In the rows, zero is written as 128.
Each path below is one point turned by a fixed rotation once a step. After each direction that follows a path, write how fast that rotation turns it, in deg/step (0 if it stays still).
Each turn is a multiple of 5 degrees from 10 to 175, or 0.
Each row of a path follows its step; steps can be skipped.
Rotation 1:
step 0: [145 133 135 123 141 131 135 128 136 120 132 128 140 128 119 137 135 141
 122 133 127 131 108 127 135 142 115 131 134 124 121 116 124 132 136 133
 128 129 122 142 123 132 131 137 122 141 119 135 140 139 123 126 135 128
 139 108 109 116 125 121 115 121 122 120 132 129]
step 1: [114 125 133 145 139 129 123 109 131 126 128 118 141 129 137 134 135 123
 143 120 123 126 132 133 128 130 124 128 124 132 131 135 134 132 129 131
 144 137 121 108 131 127 115 117 129 141 136 126 122 130 136 138 117 141
 142 145 126 122 130 132 113 125 117 115 129 120]
step 2: [140 125 119 118 127 120 116 131 111 134 122 133 116 106 125 141 123 124
 126 130 128 121 126 142 128 129 145 123 113 132 129 129 128 122 122 137
 128 126 134 117 124 121 139 134 135 142 137 117 118 133 111 131 125 136
 121 128 110 131 139 120 129 141 123 139 121 134]
step 3: [139 130 121 116 127 140 132 137 121 133 123 135 126 134 134 121 119 131
 133 149 130 115 140 114 121 126 133 126 117 138 135 134 134 135 116 113
 137 128 144 125 139 139 128 118 138 124 123 129 125 121 144 130 119 122
 123 123 149 128 128 137 129 112 130 127 121 138]
step 4: [140 128 134 111 118 130 136 126 129 133 130 123 120 127 124 126 118 113
 126 128 132 142 123 127 133 113 127 133 140 122 123 126 124 127 142 123
 124 118 121 116 117 135 141 132 123 120 119 130 150 132 144 111 149 135
 127 138 130 132 117 128 139 131 129 135 121 124]
step 8: [133 122 135 123 114 119 129 117 120 127 111 129 109 127 126 130 113 140
 126 124 123 113 137 121 121 120 139 135 128 121 120 128 132 123 113 117
 132 137 113 131 141 148 127 126 126 127 138 137 119 128 125 119 118 132
 118 132 128 126 122 128 127 118 134 130 106 127]
step 9: [137 120 125 133 129 132 126 116 132 129 120 114 123 128 129 122 126 126
 126 125 127 128 136 120 134 139 125 131 121 140 147 125 120 145 122 121
 120 119 136 131 121 132 136 130 138 127 118 128 146 133 137 118 136 121
 138 110 132 134 112 119 154 144 123 131 121 127]
step 10: [126 126 128 124 125 135 122 119 146 138 149 108 126 132 112 131 128 128
 128 135 140 130 119 126 110 124 127 120 144 128 113 107 123 125 132 120
 134 127 136 125 129 127 125 124 130 124 109 140 130 117 129 124 122 122
 137 133 126 127 140 120 113 127 120 122 129 120]
step 12: [118 132 122 127 140 120 110 131 123 132 120 144 129 116 134 129 118 135
 126 136 126 136 118 138 118 111 117 124 109 132 121 126 134 133 132 126
 139 138 118 137 118 136 128 134 133 122 139 129 124 133 123 137 121 133
 136 138 130 120 144 131 127 125 129 120 136 152]
step 13: [143 134 123 121 125 135 136 117 122 128 123 138 124 125 133 144 127 128
 129 126 138 126 142 134 137 138 127 125 126 125 136 152 135 138 130 135
 143 135 124 140 127 144 123 115 130 138 138 132 132 133 131 118 140 119
 108 124 120 141 127 135 119 120 130 138 115 129]
step 14: [109 109 120 126 136 126 124 118 124 142 116 129 119 130 129 127 126 127
 145 130 136 126 132 124 130 134 132 127 144 141 139 117 130 124 126 109
 124 129 138 113 127 127 124 124 126 104 128 120 141 129 131 126 128 131
 113 138 126 123 115 127 141 130 128 132 118 128]
[127 126 130 129 128 123 129 126 128 127 127 124 130 124 127 128 128 126
 131 127 127 131 129 132 128 126 124 133 126 127 128 126 128 127 131 130
 128 129 132 128 130 127 128 128 127 129 123 126 126 129 128 128 127 127
 128 125 129 128 129 127 124 125 130 130 131 130]	70
[128 128 131 127 130 127 125 127 128 129 128 126 131 126 129 125 130 129
 125 130 130 130 132 128 125 130 127 124 127 127 125 127 128 127 128 130
 128 128 126 125 129 130 129 128 128 132 132 126 129 126 125 130 128 131
 126 125 129 127 127 131 126 131 131 126 133 127]	70
[130 125 131 128 127 128 126 130 127 127 125 128 129 126 125 129 126 128
 127 127 125 126 128 124 129 124 128 126 129 127 128 130 127 132 132 126
 128 127 129 130 125 129 127 127 129 126 131 130 127 130 129 126 129 129
 128 125 127 128 130 134 129 125 133 128 128 129]	80
[123 125 127 133 125 126 130 129 127 130 128 128 128 125 128 127 130 129
 129 129 125 127 127 128 124 126 131 128 126 129 129 129 127 128 126 128
 128 128 124 131 128 125 131 131 128 131 127 128 128 131 126 128 131 131
 129 130 130 128 126 130 127 130 129 129 124 129]	110
[129 129 129 127 131 125 127 127 132 130 127 133 126 129 131 132 129 127
 129 123 125 127 128 130 127 134 128 130 127 128 129 128 126 127 129 125
 128 131 129 129 128 129 129 124 128 129 131 128 128 129 127 129 129 130
 128 129 126 129 125 130 125 128 129 125 126 131]	60
